50 stands for zero in the data rows.
Some points, one per row:
tensor([73, 44, 61, 47, 35, 27, 42, 35, 61, 57, 59, 48, 35, 46, 50, 49, 47, 63,
        35])
tensor([58, 55, 53, 52, 39, 40, 46, 44, 50, 53, 45, 49, 47, 54, 53, 56, 53, 63,
        50])
tensor([46, 45, 49, 61, 36, 48, 54, 33, 40, 35, 17, 47, 46, 55, 73, 66, 74, 73,
        60])
tensor([56, 28, 53, 46, 53, 49, 53, 42, 67, 49, 67, 56, 35, 39, 40, 27, 44, 40,
        39])
tensor([75, 47, 61, 47, 38, 27, 42, 36, 62, 58, 58, 47, 33, 46, 50, 48, 44, 65,
        38])
tensor([52, 72, 56, 46, 57, 45, 43, 65, 44, 59, 57, 43, 62, 53, 38, 56, 30, 43,
        45])
tensor([63, 47, 57, 48, 42, 36, 45, 38, 48, 46, 41, 45, 39, 49, 55, 53, 45, 60,
        43])
tensor([64, 51, 58, 49, 35, 30, 43, 38, 47, 50, 40, 42, 43, 53, 56, 58, 51, 66,
        46])
tensor([75, 44, 59, 47, 38, 24, 42, 36, 61, 59, 56, 49, 33, 47, 49, 49, 47, 65,
        37])
tensor([28, 99, 33, 65, 33, 48, 40, 68,  9, 53,  0, 36, 95, 81, 85, 99, 81, 82,
        84])
tensor([64, 50, 58, 51, 38, 32, 47, 34, 44, 48, 38, 44, 41, 52, 57, 61, 52, 69,
        44])
tensor([44, 59, 53, 46, 69, 65, 55, 68, 44, 49, 63, 50, 59, 49, 32, 41, 23, 17,
        49])
tensor([67, 29, 60, 46, 48, 38, 49, 37, 68, 54, 67, 51, 32, 42, 44, 32, 43, 49,
        36])
tensor([38, 43, 43, 62, 33, 53, 56, 31, 35, 30, 10, 47, 49, 58, 77, 71, 82, 73,
        67])
tensor([ 9, 52, 30, 42, 86, 99, 70, 88, 51, 52, 64, 64, 70, 42, 30, 32, 41,  9,
        62])
tensor([24, 63, 40, 41, 82, 86, 63, 87, 47, 53, 66, 57, 68, 44, 26, 38, 27, 12,
        55])
tensor([49, 47, 52, 59, 37, 45, 50, 33, 39, 37, 20, 45, 47, 54, 70, 68, 69, 73,
        58])
tensor([56, 51, 56, 51, 39, 38, 45, 39, 45, 46, 38, 45, 45, 53, 58, 58, 52, 67,
        49])
tensor([53, 61, 50, 47, 50, 43, 43, 55, 49, 59, 57, 51, 56, 50, 46, 53, 48, 53,
        50])
tensor([63, 45, 54, 44, 49, 40, 46, 45, 61, 59, 62, 52, 42, 45, 42, 43, 44, 53,
        42])
tensor([56, 45, 54, 45, 58, 50, 52, 53, 59, 55, 67, 53, 45, 43, 38, 38, 38, 39,
        41])
tensor([62, 56, 58, 50, 42, 32, 44, 40, 46, 49, 41, 44, 45, 52, 51, 60, 47, 64,
        47])
Then 24 other points, each followed by its number:
tensor([32, 42, 39, 46, 73, 79, 64, 67, 59, 48, 68, 60, 55, 43, 35, 29, 43, 20,
        50]) 0
tensor([59, 49, 54, 54, 36, 38, 45, 39, 46, 45, 37, 45, 46, 54, 60, 62, 54, 68,
        50]) 1
tensor([34, 17, 51, 56, 56, 69, 59, 38, 49, 26, 49, 58, 44, 46, 57, 35, 55, 28,
        51]) 2
tensor([70, 29, 60, 43, 45, 36, 48, 38, 66, 54, 67, 54, 31, 40, 41, 32, 44, 49,
        33]) 3
tensor([75, 47, 62, 47, 37, 24, 42, 36, 62, 57, 58, 46, 36, 49, 49, 49, 47, 65,
        38]) 4
tensor([61, 57, 50, 49, 42, 37, 41, 50, 55, 62, 57, 47, 50, 51, 47, 54, 50, 58,
        47]) 5
tensor([61, 30, 54, 46, 53, 46, 51, 40, 67, 48, 69, 53, 35, 41, 42, 30, 44, 42,
        38]) 6
tensor([75, 46, 61, 47, 37, 26, 42, 36, 62, 58, 58, 47, 33, 46, 49, 49, 47, 66,
        37]) 7
tensor([ 0, 43, 19, 49, 99, 99, 92, 99, 34, 25, 57, 65, 89, 49, 27, 27, 28,  0,
        75]) 8
tensor([58, 77, 51, 52, 39, 33, 37, 56, 43, 62, 44, 43, 60, 56, 55, 69, 52, 63,
        53]) 9
tensor([75, 46, 61, 48, 35, 27, 42, 35, 62, 57, 56, 46, 33, 49, 48, 49, 47, 66,
        38]) 10
tensor([60, 52, 57, 48, 42, 32, 45, 41, 44, 48, 40, 43, 44, 53, 54, 58, 45, 63,
        45]) 11
tensor([34, 62, 34, 48, 63, 69, 53, 67, 52, 57, 57, 57, 66, 51, 45, 46, 58, 36,
        58]) 12
tensor([ 9, 94, 24, 51, 79, 87, 52, 99, 36, 70, 60, 55, 97, 57, 37, 57, 51, 21,
        74]) 13
tensor([19, 83, 26, 52, 72, 79, 53, 89, 42, 66, 57, 57, 84, 56, 42, 53, 53, 28,
        70]) 14
tensor([76, 46, 61, 45, 38, 26, 40, 36, 61, 56, 59, 48, 35, 49, 49, 49, 46, 63,
        37]) 15
tensor([76, 44, 61, 48, 38, 27, 42, 33, 59, 58, 59, 48, 36, 47, 50, 46, 46, 66,
        38]) 16
tensor([46, 29, 51, 49, 58, 62, 59, 50, 56, 39, 62, 56, 43, 42, 42, 33, 44, 33,
        46]) 17
tensor([62, 55, 59, 50, 42, 35, 45, 43, 43, 49, 41, 41, 46, 53, 52, 61, 45, 63,
        47]) 18
tensor([63, 57, 54, 49, 40, 32, 42, 43, 51, 56, 48, 44, 46, 53, 54, 55, 51, 65,
        43]) 19
tensor([36, 23, 47, 50, 67, 76, 63, 55, 60, 40, 65, 60, 45, 40, 43, 26, 44, 24,
        46]) 20
tensor([68, 50, 60, 47, 44, 35, 44, 43, 52, 55, 57, 47, 42, 49, 46, 49, 38, 56,
        41]) 21
tensor([57, 50, 58, 49, 42, 36, 45, 38, 39, 45, 37, 43, 45, 52, 56, 61, 47, 63,
        49]) 22
tensor([42, 21, 53, 56, 55, 61, 57, 41, 54, 33, 54, 53, 42, 45, 53, 33, 53, 35,
        50]) 23
Which two of these numbered points are nearest to each point below, looking only along the 2 directions in which the first points spread most? Their numbers follow each, nearest first.
tensor([65, 57, 55, 47, 38, 31, 43, 41, 53, 55, 48, 45, 44, 53, 53, 55, 48, 65,
        45]) > 19 11
tensor([75, 46, 62, 47, 35, 24, 40, 33, 62, 57, 58, 48, 36, 48, 49, 49, 47, 65,
        37]) > 10 7
tensor([63, 56, 53, 46, 43, 36, 41, 48, 53, 61, 54, 48, 49, 52, 51, 54, 50, 59,
        46]) > 5 19
tensor([65, 62, 56, 50, 34, 30, 41, 41, 48, 54, 41, 44, 46, 57, 60, 67, 55, 74,
        49]) > 1 22
tensor([34, 62, 34, 53, 59, 66, 49, 66, 49, 57, 55, 56, 67, 53, 47, 48, 62, 43,
        62]) > 12 2
tensor([73, 44, 62, 48, 35, 26, 42, 36, 61, 56, 56, 46, 33, 48, 50, 49, 47, 63,
        38]) > 4 10
tensor([56, 70, 53, 46, 53, 43, 43, 61, 46, 62, 60, 46, 59, 53, 41, 55, 34, 47,
        47]) > 2 23
tensor([50, 36, 52, 55, 41, 47, 52, 33, 49, 42, 41, 49, 42, 49, 62, 51, 61, 59,
        52]) > 18 22
tensor([58, 43, 56, 52, 39, 37, 48, 36, 49, 44, 40, 45, 40, 52, 58, 56, 55, 65,
        48]) > 11 19
tensor([45, 23, 51, 58, 46, 51, 54, 30, 47, 30, 33, 52, 40, 50, 62, 50, 64, 53,
        50]) > 18 22
tensor([ 0, 98,  0, 62, 93, 99, 66, 99, 21, 58, 37, 65, 99, 61, 50, 63, 82,  9,
        99]) > 13 14
tensor([24, 77, 30, 52, 68, 72, 51, 79, 45, 63, 57, 57, 77, 54, 42, 52, 57, 32,
        64]) > 14 12
tensor([40, 72, 42, 50, 61, 60, 47, 71, 46, 65, 62, 54, 70, 54, 42, 51, 49, 39,
        57]) > 12 2
tensor([30, 75, 34, 50, 63, 69, 50, 79, 47, 65, 60, 56, 75, 54, 43, 50, 53, 32,
        62]) > 12 14
tensor([48, 37, 45, 58, 41, 48, 53, 36, 51, 42, 38, 51, 44, 50, 62, 54, 69, 63,
        56]) > 22 1
tensor([50, 53, 55, 44, 65, 60, 51, 61, 49, 50, 65, 49, 55, 45, 36, 37, 26, 25,
        45]) > 20 17
tensor([76, 44, 62, 48, 38, 26, 41, 36, 61, 59, 56, 49, 36, 47, 48, 46, 47, 66,
        38]) > 16 7
tensor([ 0,  0,  0, 71, 99, 99, 99, 99, 18,  0, 25, 84, 94, 37, 57,  8, 87,  0,
        99]) > 13 14
tensor([36, 68, 46, 44, 73, 73, 57, 81, 46, 57, 67, 52, 68, 48, 30, 43, 24, 18,
        51]) > 0 12
tensor([76, 46, 62, 48, 38, 24, 40, 36, 61, 57, 59, 49, 35, 48, 48, 48, 47, 66,
        37]) > 7 16
tensor([12, 18, 36, 53, 80, 99, 76, 64, 53, 28, 60, 62, 55, 41, 43, 23, 51,  3,
        58]) > 0 20
tensor([52, 47, 49, 50, 47, 47, 49, 47, 57, 55, 53, 53, 47, 50, 48, 46, 55, 54,
        49]) > 5 23
tensor([58, 50, 55, 54, 38, 36, 47, 38, 43, 43, 32, 46, 45, 55, 59, 64, 58, 68,
        49]) > 1 22
tensor([39, 37, 43, 59, 44, 58, 55, 39, 47, 39, 32, 55, 46, 51, 67, 55, 73, 61,
        60]) > 9 22
